One vector is turned by the same rotation once a step. Each row is the vector after some number of steps, and that number follows the row.
The counts run from 0 to 537.
[ -0.3 -21.0   4.7  21.0 -21.6   0.4  -5.7  -2.8   3.7   0.2 -17.5   2.6
 -26.5  16.0 -15.3 -46.3  30.4   5.5 -17.3   9.1   6.1  43.7 -11.9 -28.8
 -37.8  16.3 -12.6 -14.5 -16.0  25.7  29.4   9.2  -2.7  17.5   4.3   2.0
  -3.1   1.2 -11.0 -39.1  -7.5   4.3 -15.8 -12.8  29.2  11.1 -34.5  40.1
  12.8  26.4 -12.6  24.1  11.5  31.2] : 173
[ 11.3   1.1 -22.8  23.7 -10.3  11.7  38.6 -10.8  -6.4  20.0  17.1  -1.5
  28.1  20.9 -11.1  53.2  14.5 -22.2  17.8 -11.1 -16.8 -30.8   0.6 -38.5
   6.1 -13.8   2.0   9.4   9.0 -18.2   4.4   0.8  -1.8 -21.9  25.8  26.9
   8.3 -30.5  11.4  40.5 -17.8  15.5 -21.8   9.8  -5.4  -2.5  39.5 -24.2
  20.5 -12.1  12.0 -32.8   9.4  -6.0] : 497
[-23.8 -12.1  15.7  -0.7   7.8 -22.0  21.1 -18.3   1.1  20.4  50.9  20.9
   7.2  19.3 -16.2  -0.3   9.7  15.5   3.4 -18.0   9.1  31.6  10.0 -39.7
   0.2 -27.9   6.1  25.1  47.4  15.9  38.9  21.3  -5.8 -19.3   4.5   1.7
  -0.4   1.1 -33.4 -45.6  -6.4  28.8  -8.7 -10.5 -16.7  16.1  -3.3 -45.1
 -13.0   7.3   4.7   7.6  17.8  21.8] : 505
[ 11.7  13.9 -19.6 -30.5  15.4   1.4 -19.3   2.8  10.1  20.3  14.5  20.6
   2.8  13.4 -17.4  17.1   2.1 -19.8  15.7 -20.5 -28.1  -8.0   8.8  44.1
 -12.4  -7.0   9.8 -16.6  21.3   4.7  17.5 -12.4   3.7  30.1 -34.5 -11.8
  -5.7  34.1  13.7  29.6 -34.2  -9.8  -9.2   0.5 -32.6  22.6  -3.9 -56.6
 -12.6 -21.8  -3.0  21.9 -21.2  10.8] : 204
[  5.0 -10.7 -11.2   8.0   8.7 -10.6   7.4  22.5   6.0  39.7  -1.8 -14.8
  -4.6  19.5  16.3   7.1  10.2   3.2  -2.8 -10.4  14.7  -2.3  28.4  37.5
  27.0 -48.2   4.7   2.1  12.1  36.1  11.2 -15.4 -21.3 -33.0 -21.5  29.7
   6.8 -12.3 -23.2   1.3 -16.7 -19.8   4.5 -32.3  16.7  21.5   9.7   9.0
  39.5 -12.7 -23.0  -2.6 -10.8  22.8] : 281
[ 16.1 -15.1   9.4   0.7  13.2  26.8  -2.8 -20.4  16.9 -27.0 -20.6   2.0
  -3.8 -23.6   8.1  12.7   3.9  -9.4  31.5  42.5 -21.6   0.6   5.0   4.3
 -19.3  28.8 -17.3  -1.0   7.3 -19.6  -6.1  -7.3 -10.4  19.4 -27.5  -5.7
  13.1  16.0  13.7   1.4  22.3  25.9  -1.0  -5.4 -10.9 -19.9  13.6 -20.6
 -62.9  22.6  19.9 -44.5  11.1  -5.3] : 120
[-13.7   1.3 -27.0  17.9  30.1  -6.7 -29.8  31.1 -15.0 -19.6 -10.8 -27.9
  -4.5  19.0   0.3   8.8 -13.8  -4.4 -30.0  23.4 -19.8  17.3   0.4  20.1
 -23.7  43.8   2.8 -13.7  30.5  38.2   6.3 -15.5  17.3  21.4   8.4 -24.9
   1.1  -8.8  -2.8   3.9  27.5   8.3   2.1  13.4  30.9  10.7 -17.3  40.5
  21.8  22.2 -35.4 -23.7   0.0  -9.3] : 355
[-13.2   2.9  -4.9 -11.1  21.4   7.2   1.8  -2.3 -25.1  12.8  -2.6 -18.5
   8.3  21.8 -26.8  36.2   5.0  -7.6  -5.1  46.6 -17.1 -22.4 -10.8  -6.5
 -12.9  20.0  -1.5  11.0   7.4  15.4  23.6   7.5  17.4   4.8  25.7  13.5
  -2.8 -20.9  11.3 -13.7  43.9  15.3   1.1   7.0  -1.5  19.4 -37.3  17.1
  63.5  25.7 -20.5 -29.8  14.6 -12.4] : 165
[ -8.9  14.7   3.5   1.1  -6.6  25.1  -9.7 -16.1  33.8 -30.0   8.1   9.8
  -8.0   1.2 -17.9 -10.6 -13.4  15.3 -18.6 -16.8   9.8   5.3 -10.8  -2.2
   0.8  28.0 -12.1  11.2 -26.2 -50.5 -25.7  13.8  43.9  37.6   9.4 -38.3
   8.1  33.9  -3.7 -25.3  23.2  -3.0   4.0  12.8 -36.3 -36.6 -12.1  -0.6
  10.4 -17.0  16.8  22.2  -9.9 -21.1] : 448
[-21.7  13.8 -13.8 -23.3  14.0 -20.2 -23.1  17.5   4.5  30.8  22.1   2.5
  10.2  29.1 -11.2   3.1  -5.9 -11.3   2.3 -32.6 -10.1   6.7  23.4  25.9
  -9.1 -12.3  21.1 -19.4  42.2  17.1  13.9 -19.9   1.4  19.0 -31.4 -30.8
 -17.7  17.6   4.2  38.3 -34.5 -13.2 -12.9  -2.6   4.0  28.8  -5.7 -53.5
 -24.4 -14.0 -22.3  30.7 -30.1  16.4] : 203
[-14.0  11.7 -12.6  27.5 -13.2  21.0   2.7  -8.6  61.6  -6.4   2.8  12.4
  29.5  35.7 -17.7   7.2  13.7 -21.9 -18.5 -36.4  26.1   3.1   4.1 -26.1
   7.3  -5.3 -22.3   2.0 -11.6  -8.0 -36.5 -22.6  -2.9  -4.1  -3.9  -0.2
   0.0 -27.2 -22.4  -0.1   0.4  15.1  10.4 -27.1  17.4   1.1  29.2  19.6
  41.3  -0.1  13.3 -18.7 -21.5  13.1] : 67
[ 18.2  -8.7 -14.8 -12.1 -25.1 -38.8 -31.5 -13.4 -36.9  23.7 -40.6  22.9
 -29.0  -2.4   8.2  -8.6  18.6  -6.3  -3.7  -4.4  10.5 -21.2 -22.8  10.3
   0.9  -5.7   7.9 -16.0  -1.1  25.0 -24.2  -3.1 -35.9   9.5 -13.9  10.0
 -17.5 -23.5 -17.8  22.1 -10.7  45.2  17.5 -21.3  39.7   8.8  -1.3  -0.3
  13.5  20.8 -11.6 -18.1 -27.3  29.6] : 96
[ 13.9   3.0   9.1  40.0  -9.9  21.0   7.0   5.7  25.1  11.1 -18.7  -7.1
  -2.3  -2.2 -22.8   5.8  13.2   4.7  35.6  23.7 -16.4   7.5  -8.0  -0.4
 -46.3 -19.1  -7.5  -5.0   7.2 -19.0  -6.6 -35.2  -4.1 -25.1  -1.2  27.2
  28.8  -9.1  32.4  43.0  -5.0 -17.8 -11.7 -20.0 -23.9 -20.2  33.4  18.3
   1.2  -6.5 -10.3   9.1   0.0  11.6] : 57
[-11.6  18.1 -11.4 -30.4  -4.3  18.2   2.0  11.3   4.1 -16.0   4.4 -20.3
 -31.0 -48.6  42.7 -34.6 -15.0  -3.1   4.2  11.5  13.0  -0.2  45.5   8.9
  26.4   5.8  -3.9  -2.1 -35.2 -12.7  19.6   9.1  -5.0   9.8 -14.2 -16.0
 -19.1  28.7  -0.7 -10.0   9.2 -35.7   8.7   7.2  25.7   6.6 -34.0  26.5
  -6.5  13.4  10.7  15.1   3.1 -31.1] : 26
[ -0.3   5.9 -33.4  16.7  36.2 -13.1  -7.9  37.6 -16.6 -19.6 -14.8 -33.8
  -1.7  14.1   2.8  25.7 -17.9 -10.4   3.8  38.1 -32.0   8.6 -11.4  29.6
 -31.5  34.1   7.5   1.3  15.2  22.6  19.6   4.8  12.1   9.2   5.2 -20.4
  10.8   2.4  18.5  12.5  26.5   3.8   1.8  12.3  -0.7  11.6 -22.9  21.2
  18.2   6.4 -36.2 -21.1   2.4 -12.4] : 356
[-42.6  31.8   8.4 -25.7   1.6   9.7   0.9   0.5  -0.4 -24.5  40.4   3.4
  -3.8  -7.3   3.1 -54.1 -19.3  18.0 -18.6  -7.0  25.4  15.5  26.0 -15.2
 -10.6  -1.3  -5.4  23.7   6.0 -20.1  12.2   8.1  20.1   5.6   4.0 -42.6
  -5.3  25.2 -12.8 -30.1  11.5 -26.7  19.0   6.4   2.3 -12.6 -44.4  17.9
   6.0  15.8 -10.9   9.0  -2.1 -15.0] : 139
[-11.8  -6.6   8.8   6.8 -14.9   2.5 -12.0  12.1  26.0  19.5  -5.7 -24.5
 -15.2 -33.0  32.3 -18.3 -13.4  17.8 -39.0   9.1  14.7  -5.2   0.3  34.5
  46.9   8.1  -1.8  -5.4   4.9  27.6 -18.3  -3.2   1.1 -12.9   3.5  33.3
  -3.8 -23.2 -11.2 -40.1  -8.6 -13.8  35.4  -0.6  -8.4  -5.1  -4.7  32.3
  21.2   3.3  11.5 -12.1  20.1 -42.9] : 466
[  7.9 -11.9  -2.3  16.6  35.7  -9.9  19.4  17.9 -11.9   3.6   2.3 -17.3
 -23.3  29.5  -8.0  21.3  18.1  14.0  -5.0  16.7  16.8  22.7   6.6 -10.6
  -1.7 -16.7   4.2  38.4  15.9  10.3  31.8  28.1  -2.5 -25.2  20.4   4.5
  23.0   6.2 -24.1 -41.2  37.0   0.2  -0.8  -7.7 -14.2   9.1 -23.9  26.0
  48.1   4.5 -24.1   8.3  14.6  22.0] : 167
[-24.1   6.9   9.3 -15.2   6.6  -2.6   7.3  -4.5 -34.8  -4.5 -27.5   7.3
   5.2 -39.4  13.3  10.7 -30.4  -2.5 -12.5  26.7 -20.5 -29.6 -22.9  -2.2
  -7.7  13.8  11.9 -11.2 -11.6   1.0 -20.3   7.8  13.1 -15.5  17.7   8.4
 -13.3 -28.2   8.5  12.5  25.5   7.9  23.5  23.9  13.8  -8.2   1.2  25.1
  18.8  30.9   5.9 -37.3  23.2 -35.1] : 35
[  9.1 -14.7  12.7 -36.9 -37.0 -12.1  -7.7 -35.4 -20.6   6.2  -4.9  43.0
 -32.5 -23.2 -13.0   1.6  -7.8 -22.9  -8.0  -7.6  -4.5  -4.4   6.2  13.6
  17.3  22.1 -19.5  -8.6 -31.6  22.6   8.8  10.8  19.5  29.7  27.4 -10.0
 -17.3  -1.4   4.2 -30.2  -2.4   4.6 -34.6  27.0   1.4  -0.5 -23.4 -10.8
   7.3  11.6  17.9  32.2  13.8 -13.7] : 414
[ -6.2 -14.9   1.9 -17.5  -5.8   8.1  28.1  -9.0 -30.1   4.5 -24.5  -9.0
  -8.4 -28.3  27.9  15.7 -21.2  13.9  17.4  -6.6 -28.8 -36.0  -3.9  18.5
   9.5 -32.2  17.0  -6.9 -52.4 -36.2   3.4   6.0  17.6 -14.9 -15.1 -13.2
  -7.4  24.1  36.7  28.3  -6.2 -29.9 -20.7  24.8  13.6 -31.9  12.1   8.4
  16.1 -16.2  11.6 -19.3   4.2 -18.0] : 30
[ -0.7 -27.7  -6.0  28.2 -17.1 -37.4   3.6 -19.9  16.7  -5.5  11.8 -14.5
 -26.8 -11.6  17.7  -9.3 -13.2  32.7  26.0   6.1  -3.8  10.6 -10.9  14.9
  40.1  -5.1  -8.5  52.7   5.3 -18.0 -22.5 -11.7  12.0  -2.3 -14.8   7.9
  22.0  17.5   4.1 -18.1  21.6  22.9 -33.0 -34.2 -30.3 -12.4  26.6 -10.4
 -25.7 -32.8  24.4  -3.0  11.2   2.0] : 437
[ 12.2   5.6 -17.4   5.1  -0.5  -6.2  -7.1  -3.9  13.3 -17.3   8.6  20.2
 -13.1  -9.3  12.6  -8.6  17.7 -13.2 -14.5 -19.8  16.6  24.5  -6.2 -61.5
   4.6   1.9  -7.2 -14.5 -14.1  27.2  19.4  17.9 -45.0  21.9   7.2  10.7
 -11.7  -7.0 -14.9  -6.8 -26.9  16.5  -8.2  -0.7  49.8  32.1  -9.3   1.4
 -43.3  39.5  17.2  -0.1  10.8   7.7] : 303
[ -1.1 -14.3  13.9  29.6  15.3  12.2  -4.1  14.7  -2.1  16.5 -31.0  -1.9
   0.3  63.3 -33.2  19.0  17.7  -0.1   0.9  -2.6  -1.1  22.8  16.7   7.1
 -30.1 -20.8   2.6 -11.9  18.9  16.4  12.6 -25.8   7.8 -12.3  -1.6  -7.3
   7.8   1.3  -1.8   4.5  16.2  -8.4 -43.5  -7.3  13.8  -4.3  19.2  20.4
  48.3  -4.5 -42.9  13.5 -10.0  36.1] : 169
[ -4.8 -46.5  28.1  -5.5 -12.4 -11.2  12.9 -11.5 -21.4  25.1   3.3  -9.4
   4.4  -2.4 -11.0  21.2   8.7  33.9  -9.0  -5.5 -29.1 -24.3 -41.3   9.2
  17.5 -25.1  10.5  -3.3 -12.2   7.5   9.9  -4.2  26.2 -21.4  16.6  29.8
   6.8  -3.7  25.9 -20.8 -10.5  -5.9   0.7  15.2 -10.3 -17.2   3.1   1.7
  57.4 -20.1  -0.3 -30.3  22.5  -6.3] : 160
[ 22.2 -16.2 -32.3  11.1  34.4 -17.9   0.0  29.8 -29.4 -26.3   0.4 -43.0
  -7.6  13.9  19.8  27.0  -5.1   1.6  29.4  26.4 -30.9  18.8 -13.6  18.8
 -24.3  14.0  -3.7  14.2  -1.3  -3.9  33.0  20.8  12.6   6.0   4.4 -13.4
  14.3  26.5  16.5 -12.9  21.9  -1.0  -5.0   7.2 -12.6   1.8 -30.0  22.1
  17.7 -20.8 -26.0 -17.1  15.0   5.3] : 357
[ -5.2  18.9  -9.8  -5.0  -0.5  24.2 -13.1 -25.6  11.0 -25.4  15.4   2.9
  10.4  10.9 -32.7   5.2  -7.8   8.8  15.4 -27.7 -18.8  -3.0 -15.8   4.9
  -4.4  12.7 -12.4  16.5 -19.2 -48.3 -23.8  -2.1  37.1  34.4   6.1 -43.2
   8.3  28.4  24.0   7.4  11.8  -6.6 -14.5  21.8 -32.0 -36.7  -6.5  -4.8
  20.3 -28.9   4.0  -2.5 -21.5 -17.8] : 447
[  6.5  22.0 -23.9  22.0  -4.9 -24.6   0.9  24.6 -14.0   0.3 -20.1   5.5
  -1.4  22.5 -21.8  -8.8   8.4  -4.1   3.9   1.6 -28.8  19.5 -47.0 -14.9
 -61.1  11.2   9.9 -11.9  -0.7  41.4  21.9  14.8 -20.6   3.6  -2.6  18.1
  -4.8 -19.4  -3.1  32.6 -33.3  12.9 -10.4   0.3   4.1  23.3  -5.6  28.9
   2.3  14.6 -14.3  23.1  -3.8  27.0] : 175
[-12.2  42.3 -12.5   6.5  -0.4  -0.5  24.5   9.9  -0.2  12.4  14.4  29.9
  25.9  40.9 -16.7  27.1   1.8 -20.9 -12.2  -9.1   6.5 -30.4  -7.7 -20.7
  -5.9   7.9  16.3  17.5  39.0  -5.3 -10.9  20.0 -22.8 -11.2  17.2  13.1
   5.9 -17.7 -19.1  36.2 -22.7  40.0  17.6 -14.7   9.4   1.3   0.9 -44.9
   5.4  23.6   6.0 -23.2 -10.5   1.1] : 192
[ -4.3   2.1  24.8   1.5   2.3  25.3  -4.0  -2.5 -18.7  29.4 -44.2   3.0
 -13.8  18.1 -29.5   5.3  17.3  -5.3 -24.5   6.9 -13.8 -25.8  17.8  50.2
 -29.7 -13.9  -8.4 -19.7  22.2   6.1   1.9 -21.4  14.9   9.7  -7.4  -3.4
  17.6   1.8  -8.5  -1.2  13.4  -6.3   4.2  16.1 -16.7 -34.6   5.1  10.9
  54.1  14.5 -32.3 -16.9  -3.0   3.0] : 474
[  1.0   6.4 -25.1  50.0  11.6   5.3 -26.2  17.3  28.7 -17.8  30.0 -26.8
 -11.9  -9.0 -13.3  -7.4  10.2   2.7 -34.6 -19.0 -20.8  37.9   3.9 -15.1
 -18.5  12.4 -20.1 -21.0  25.0  34.6  27.3 -36.1   3.9  21.1  14.5   5.6
   2.3  -6.8  12.8 -11.0 -16.7 -16.3 -21.0  13.8  15.2  12.9  18.1  46.1
  12.6   9.5 -16.2   1.3  10.1  -8.1] : 50
[-13.4 -26.9  -1.5  29.0   3.3 -30.5  19.9  11.2 -41.0 -11.2 -10.3  -4.6
   5.1  17.9  -6.7   3.7 -17.9  11.5  -0.1   1.0 -55.2   6.8 -42.7   8.3
 -55.8   2.6   8.1  -9.2  19.2  25.0  31.9 -12.8  18.1  -8.3   4.3 -21.3
   5.3   3.2  19.4  -6.6  -8.9  11.1 -25.1  16.1  20.1 -13.2   4.5   6.1
  14.2  -1.7 -30.5 -25.9   6.7  20.6] : 46
[ 14.2   6.5  -0.2 -20.9   2.0  25.0  22.5   5.2  23.3   1.4  -3.0 -12.6
   8.7 -20.7   7.1  27.9 -20.4 -13.6  18.8  21.7 -20.4 -26.4   4.7  52.7
   6.2 -14.8 -29.8 -13.3 -37.6  11.0  29.4 -22.6  -3.0 -16.0 -19.3  27.1
  16.9  15.2  20.3 -10.9  -2.2 -30.1  24.6   2.1 -12.3  -2.7  -3.9   6.9
  30.9  10.4  15.5 -37.4  27.2 -28.6] : 154
[-15.7 -11.9  20.5  -6.4   3.5 -16.8  41.4 -19.6  -6.9  23.5  24.5  31.3
  15.1  16.0 -11.9   0.8  10.4   3.9  14.1  21.3 -10.4  16.3  -9.3 -29.7
 -21.2  -1.7   5.8  31.8  32.4   7.7  25.5  26.0   5.3 -22.4   5.6   8.8
  -1.4  -0.6 -22.2 -32.4  13.2  39.8  -1.4  -5.5 -38.2  14.4 -11.6 -49.8
 -14.1  15.5   4.0   8.8  30.2  14.1] : 504
[-11.6 -15.1   5.5  53.2  12.3   0.3   4.8  -1.3  33.2 -10.9 -14.0 -16.0
 -11.6  -0.5   8.4 -15.3   4.8  40.7  15.2   4.6  18.3  31.2  -0.4  -9.9
  -4.6 -19.1   7.8  19.7   7.2  -9.8 -30.3 -21.8  -2.4 -28.8 -30.6  12.2
  24.8   1.7  -5.4   7.5  24.8   5.8  -7.3 -31.0   2.6 -28.2  60.6  24.1
 -11.1  -2.3  -2.3 -15.9   0.4  15.8] : 247
[ -2.2  10.2 -18.3  -6.4   3.6   7.9 -38.0   6.3  -1.8 -10.2 -10.3   2.5
 -16.3   0.7   0.3 -19.7  -1.1 -13.0 -31.7 -19.2   2.7 -10.5  10.3  25.4
 -31.4  15.5  11.4 -18.7  23.4 -13.4 -34.0  -6.5  13.4  51.7 -29.3 -73.3
 -24.9  13.4  -9.3  11.0   3.6  10.6  26.8   9.0  24.8  -6.8  -8.8  -6.3
   1.4  -1.9 -18.4 -12.8 -41.9  10.1] : 17
[  5.0 -16.3   0.6 -20.4  -7.8  13.7  -2.1  14.8  -7.0 -17.2 -11.8  -6.7
  16.1 -16.9  27.7   1.1 -37.1   0.6  14.2  26.2 -23.7   2.4 -34.9   9.0
 -50.8  22.4   9.5 -28.3 -45.5  -6.5 -22.4   0.5   9.6 -13.1  -8.8 -23.5
 -40.8  -7.6  23.6   1.3   9.8 -13.3  52.6   6.6   5.2  17.0 -30.2  15.3
   5.9  -6.6   1.4 -24.6   6.7 -13.6] : 148
[  8.1 -25.5   3.4 -15.9 -12.7  -3.6 -17.9 -16.6  42.0  12.5  29.1  11.6
 -22.7 -44.0   2.3 -10.4  -5.7   3.1  16.2  -0.1   4.3  28.6  14.2   2.3
   6.4  -0.2   6.3  -1.2 -14.9   3.0   2.3  -3.8  16.6   5.6 -14.3   2.9
 -27.9   4.0  18.6 -12.1  -2.3 -15.2  -2.8 -17.4 -46.8  42.9   4.3 -24.6
 -27.3 -28.3  16.1  64.4  -2.5   0.5] : 516
[ 21.3 -11.4 -28.4 -10.4 -11.1  11.7  12.6 -30.3  32.1  -3.8  45.0  12.8
 -21.5   8.9 -14.8  -0.9  29.2 -21.0 -21.6 -16.4   0.2   9.1   8.9 -16.5
 -22.2  19.6 -17.7   6.2   7.4 -11.0  34.2  12.3  13.5  52.0  -8.2 -31.6
 -13.1  20.7   4.8 -34.8   4.6  23.3  11.1 -10.1  -8.7  25.0 -28.4 -38.4
   3.1  -5.9   5.5   8.2  -0.4  19.2] : 510
[-25.1 -12.5   9.1  36.4 -10.3  13.2 -14.3 -12.2  25.4  -6.8 -15.0 -15.0
   6.8   2.7  -4.2 -26.7   6.3  22.6  25.5   5.4  -7.9  16.8   4.2  -4.6
 -23.3 -20.1  -8.2   4.2  13.5 -13.8 -36.4 -51.8  -3.9 -20.4 -32.2  14.0
  13.8  -5.6   2.1  17.0  21.4   1.1  -5.2 -22.7   6.9 -26.5  46.1  30.1
  -6.0   1.1  -6.2 -34.2  -3.5  10.7] : 248
[-14.6   9.6  16.0  -5.5  25.0  18.6 -28.3  21.6  29.5 -39.9  16.7 -11.6
  31.9   7.0  19.6 -24.8 -23.9  32.1  15.9 -27.5  21.0  55.9  10.5 -11.5
  12.1 -22.1  -1.7 -16.6 -10.2  -1.2 -22.2 -14.9   6.6 -24.9 -31.0 -10.3
 -11.9  20.2 -15.9 -31.7  -3.7 -40.6  11.3   6.7  -1.4  -2.9   4.7  15.9
 -24.7 -18.2  -2.1   1.8   0.2 -16.4] : 455
[ 26.5 -23.9  13.3   7.8 -15.5  13.6  -5.3 -29.1  12.9  -9.1 -16.9   7.4
 -26.9  17.9 -30.0 -21.3  29.7   2.5   0.7   2.2  -4.5  35.9 -14.4 -12.8
 -33.4   3.2 -31.8  -9.8 -22.3  21.8  37.3   3.8   2.1  24.4  -2.6   8.1
   3.9  16.2  -4.7 -56.9   6.5  11.4 -15.6   5.9 -12.9  -3.0 -28.8  30.1
  28.4  15.7 -12.3   6.0  24.0  32.3] : 172
[ 15.1   9.4   1.4  -1.9  10.9  37.5  14.3  32.5  22.9  -8.0  22.8   0.9
  -2.7  12.8   7.9  -5.9   7.2   8.9 -51.4 -14.8  28.8  15.4  -0.6 -18.7
 -16.2 -13.9   9.3 -12.2 -10.8 -15.4  23.1  28.5 -17.5 -12.8   5.7 -11.4
   6.8  17.1 -10.4 -22.2 -30.3 -30.1  57.6   5.7  27.9  -7.2 -30.3  -0.2
  21.6  15.1  -6.0  -9.2  -1.3   4.0] : 269
[-27.2 -18.0 -21.4  13.2 -19.2 -25.2  33.0  -8.9  -6.7   5.7  19.3 -16.4
 -12.0  -6.7  20.9  -9.2 -19.5  19.7  -2.0  22.6  -5.3 -29.6 -21.7  19.7
   4.0  26.8   7.9  50.7  13.7 -48.3 -11.1  16.0  31.0   9.0   8.5 -30.6
   8.0  10.6  19.1   0.5  31.7  26.7   5.3 -13.8 -22.3 -12.2 -15.0 -17.0
  11.2 -27.5   4.2   5.0  -7.6 -19.7] : 132
[-23.1  10.6  18.3   1.3  14.5  -4.7 -50.2  -6.8  28.5  -9.9   2.2  19.6
 -13.0 -15.3  -4.7 -26.5 -18.6   9.8   3.1 -12.2  12.8  40.7  15.1   9.4
 -11.1   7.7  12.0 -13.0  26.0   2.8 -44.3 -25.2  21.1  12.4 -38.4 -34.1
 -24.4  -0.5 -21.6   0.7  13.7  -2.2  -8.1  -8.6 -14.6   4.4  12.9 -13.5
 -32.6  -4.5 -12.0  54.6 -20.4   5.9] : 326
